Rotation paths and how fast each direction turns (degrees a step):
Each turn is a multiple of 5 degrees from 10 to 175, or 0.
Each row of a path follows its step; steps can be skipped.

step 3: [-1.86  0.31  1.46  1.43 -0.15  1.24 -0.16  0.24  0.01 -1.21  3.29 -1.24
  0.08 -0.60 -0.97 -1.66  0.96 -0.31 -1.86  1.24 -0.99 -0.24 -0.83  0.54
 -1.84 -1.11  0.92 -0.91  0.30  0.66  1.61 -0.45  0.54 -0.02  1.34  0.09
 -0.05 -1.81  0.76  0.72 -0.49  0.35  1.55 -0.64 -0.32  2.19  0.14  0.30
 -1.88 -0.48 -0.59  0.68  0.93  0.91  0.89]
step 7: [ 0.41  2.15  1.91  0.16 -0.48  0.09  0.15 -1.89 -0.45  0.38  1.06  0.39
 -1.28  0.44 -0.20 -1.71  1.74 -1.52  0.16  1.81 -0.95  2.30 -1.33  0.36
 -1.03 -0.11  0.65  0.80 -0.80  2.15 -0.33  0.85 -0.06 -0.93  0.61 -0.53
 -1.42  0.02  1.93 -0.74 -0.39 -1.03  1.88  2.05 -1.25  0.51  0.38  0.62
  0.16 -0.61  0.96  0.79  0.71 -1.07  0.72]
step 8: [ 1.87  0.41  1.17  0.33 -0.01  1.73 -0.45 -0.74 -1.32 -0.85  1.34 -1.00
 -0.28  0.78 -2.22  0.87 -0.44  0.10 -2.24 -0.18  0.10  2.25 -1.63 -0.05
 -2.03 -0.85  1.60 -0.61 -2.23  1.28  0.05 -1.30  0.00  0.46 -0.85  0.10
  0.53 -1.01 -0.10  0.66 -0.62  0.27  1.23  2.24  1.32  0.88  0.08 -0.72
 -0.45  0.44 -0.17  0.10 -1.27  0.07  1.58]
step 11: [ 0.34  1.44  1.07  0.45  1.53  0.08  0.37  0.32 -0.36 -1.12  0.81  0.77
 -1.06 -0.24  1.25 -0.07 -0.34 -0.83  1.12 -0.37  0.26  1.04  0.51  0.17
 -2.68 -0.86  1.27  0.22  0.35  1.01  0.32 -0.43  1.36 -2.99  3.18 -0.60
 -0.11 -0.32 -0.99 -0.62  0.91 -1.02  0.47  0.59 -1.18 -0.21  1.62  2.10
 -0.73 -1.64  0.09 -0.20  0.25  1.10 -1.70]
step 15: [-1.46  1.82  0.73  1.28 -0.71  1.74  0.17  0.02 -0.58 -1.04  1.25  1.61
 -0.92  1.27 -1.00  1.44  1.89 -1.12 -0.82 -0.79 -0.28  1.57 -0.89 -0.37
 -0.77  1.04 -2.01 -0.68 -1.74  2.25 -0.70 -0.04  1.00 -0.70  1.37 -0.72
 -0.63 -0.46 -2.08 -1.42 -1.02 -0.32 -0.26 -0.96 -0.41 -1.39  0.31 -0.16
 -0.99  0.32 -0.45  0.59  0.59  0.92 -1.66]
step 17: [-0.06 -0.22  1.63  0.34  2.13  0.33 -1.27  0.18 -1.05 -0.29 -0.35  0.30
 -0.42  0.06 -1.03  0.80  1.20 -0.31  0.39  1.06  1.02  2.04 -0.64 -0.09
 -2.03 -1.75  0.97 -1.19  1.32 -0.57 -0.20 -0.39 -0.96 -2.02 -0.48 -1.23
  0.23 -0.98 -0.73  1.18 -0.50 -0.55  1.30  2.81  0.61  1.23  0.86  0.47
  0.70 -1.22  2.50  0.70 -1.49 -0.83 -0.04]
step 18: [ 0.24 -0.94  0.91 -0.17 -0.03  1.73  0.95 -0.57 -0.25  1.69 -0.22 -1.78
  0.28  0.79 -1.49 -1.08 -0.55 -0.43  0.43  2.29  0.38  2.87 -1.58 -0.11
 -0.31 -0.45 -0.75  1.71 -0.29 -0.49  0.89 -2.29  0.12 -2.02  0.48 -0.54
 -0.01 -0.10 -0.75  0.29  0.63 -1.29 -0.31  1.73  0.71  1.45 -0.11  1.74
 -2.42  0.74 -0.19 -0.22 -0.37 -1.37  0.14]
step 23: [-1.50 -2.47  1.10 -0.02  0.09  2.11 -0.36  0.15 -0.39  2.08  1.37  0.02
 -1.60  2.10  0.73 -1.30  0.46 -3.09  1.50 -1.33  0.07  2.19 -1.24 -1.01
 -0.30 -0.04  0.18  0.33  0.00  0.53  0.66 -0.31 -0.47 -0.89 -0.99 -0.15
 -0.84 -0.76 -1.74  1.02 -0.31 -0.04  1.13  1.17 -0.15 -0.09 -0.22  0.90
 -0.05  0.18  0.36  0.33 -1.50  0.83 -1.01]
step 27: [-1.51  0.09  1.46 -0.42  0.39 -0.58 -0.31  1.00 -1.08 -0.26  1.36 -2.25
  0.02  0.58 -0.84  0.63 -1.28 -1.15  0.11  0.14  1.23  1.94 -2.18  0.53
 -1.02 -0.61 -0.20  0.95  0.06  0.55 -1.80  0.46  0.66 -1.94  0.42  0.73
 -0.04 -1.73 -1.70 -0.27  1.25 -0.44 -0.72  1.91  1.87 -1.75 -0.33  0.29
 -1.01 -0.18 -0.65  0.28 -2.51 -0.64  0.94]
step 29: [ 0.65 -0.57 -0.03  0.98  1.00  0.92  1.40 -0.32  0.37  0.17  1.39  0.31
 -0.78  0.47 -0.67 -0.52  0.00 -0.84 -1.32 -1.81 -2.10  0.61 -0.50 -1.46
 -2.11 -0.64  1.12  1.19 -0.21 -0.07  1.45 -1.29  1.46 -2.03  0.59 -0.71
  0.74 -1.78  0.64  0.06 -0.94 -1.10  2.53  0.63 -1.55  1.51  0.40  1.92
 -0.71  1.13 -0.14 -0.48  0.43  1.38 -0.07]
[ 0.16  0.45 -0.27 -0.38 -0.63  0.15 -0.30  0.60  0.14  0.28 -0.21  0.17
  0.70  0.26 -0.33 -0.03 -0.12  0.22 -0.30  0.32 -0.15 -0.06 -0.03 -0.26
 -0.11  1.02  0.37  0.26  0.10  0.34  0.37 -0.35  0.18  0.17  0.02 -0.95
  0.45 -0.31 -0.33  0.23  0.03  0.31  0.12 -0.55 -0.21 -0.07 -0.03  0.23
 -0.20  0.12  0.14  0.03 -0.19  0.09 -0.22] => 110
[ 0.01 -0.18 -0.06  0.41  0.18 -0.31  0.04 -0.47 -0.06  0.78  0.15  0.02
 -0.01 -0.29 -0.34 -0.35  0.32 -0.07 -0.52 -0.16  0.71  0.30  0.46 -0.15
  0.45 -0.18  0.06  0.47  0.04 -0.29 -0.38 -0.24  0.03  0.11 -0.14 -0.10
  0.78  0.08 -0.56  0.03  0.46 -0.67 -0.36 -0.62  0.28  0.12 -0.11 -0.15
 -0.04 -0.21  0.47  0.08 -0.39 -0.31 -0.02] => 85
[-0.08  0.20  0.80  0.27 -0.48 -0.26 -0.14  0.52 -0.55 -0.10 -0.43 -0.12
 -0.32  0.00 -0.09 -0.62 -0.31 -0.09  0.22  0.25  0.25 -0.26 -0.06 -0.42
 -0.30 -0.20 -0.08  0.41 -0.05  0.33 -0.42  0.49 -0.39 -0.09 -0.20 -0.18
  0.00 -0.02  0.36  0.81  0.52 -0.16  0.09  0.23  0.07  0.22  0.14  0.43
  0.51 -0.26 -0.25 -0.19 -0.40 -0.39 -0.42] => 70
[ 0.22  0.63 -0.16 -0.19  0.60 -0.42 -0.69 -0.16  0.25 -0.61 -0.18  0.30
 -0.58 -0.10 -0.17 -0.31  0.44  0.07 -0.60 -0.14  0.11  0.03  0.43 -0.03
  0.12  0.21  0.51  0.15 -0.60  0.05  0.03  0.51 -0.04 -0.37  0.23 -0.08
 -0.19 -0.20  0.41  0.25 -0.42  0.01 -0.14 -0.26 -0.07  0.62 -0.27  0.52
 -0.18 -0.29  0.05  0.24  0.22  0.28  0.40] => 80
[-0.48  0.10  0.11  0.47 -0.36  0.03  0.16  0.19 -0.13  0.28  0.03 -0.50
 -0.24 -0.36  0.10  0.71  0.07  0.57 -0.56 -0.16 -0.21  0.68  0.14 -0.18
  0.57 -0.21  0.32  0.00 -0.17 -0.13  0.36  0.02  0.58  0.03 -0.38  0.10
  0.06  0.50  0.22  0.62 -0.35  0.10 -0.15 -0.02 -0.38  0.24  0.10  0.18
  0.21  0.47 -0.59  0.29  0.20  0.14 -0.59] => 70
[-0.07 -0.65  0.02  0.51 -0.19 -0.05 -0.39  0.37 -0.36  0.44  0.35  0.30
 -0.37  0.16  0.02 -0.79 -0.17  0.15  0.14 -0.45 -0.19 -0.24  0.62  0.32
 -0.01  0.08  0.16 -0.33  0.27  0.02  0.44  0.39 -0.20  0.50  0.51  0.43
 -0.24 -0.06 -0.36 -0.33  0.01  0.22  0.48 -0.76 -0.14  0.05  0.21  0.40
 -0.05  0.15 -0.38  0.36  0.13  0.17 -0.21] => 40
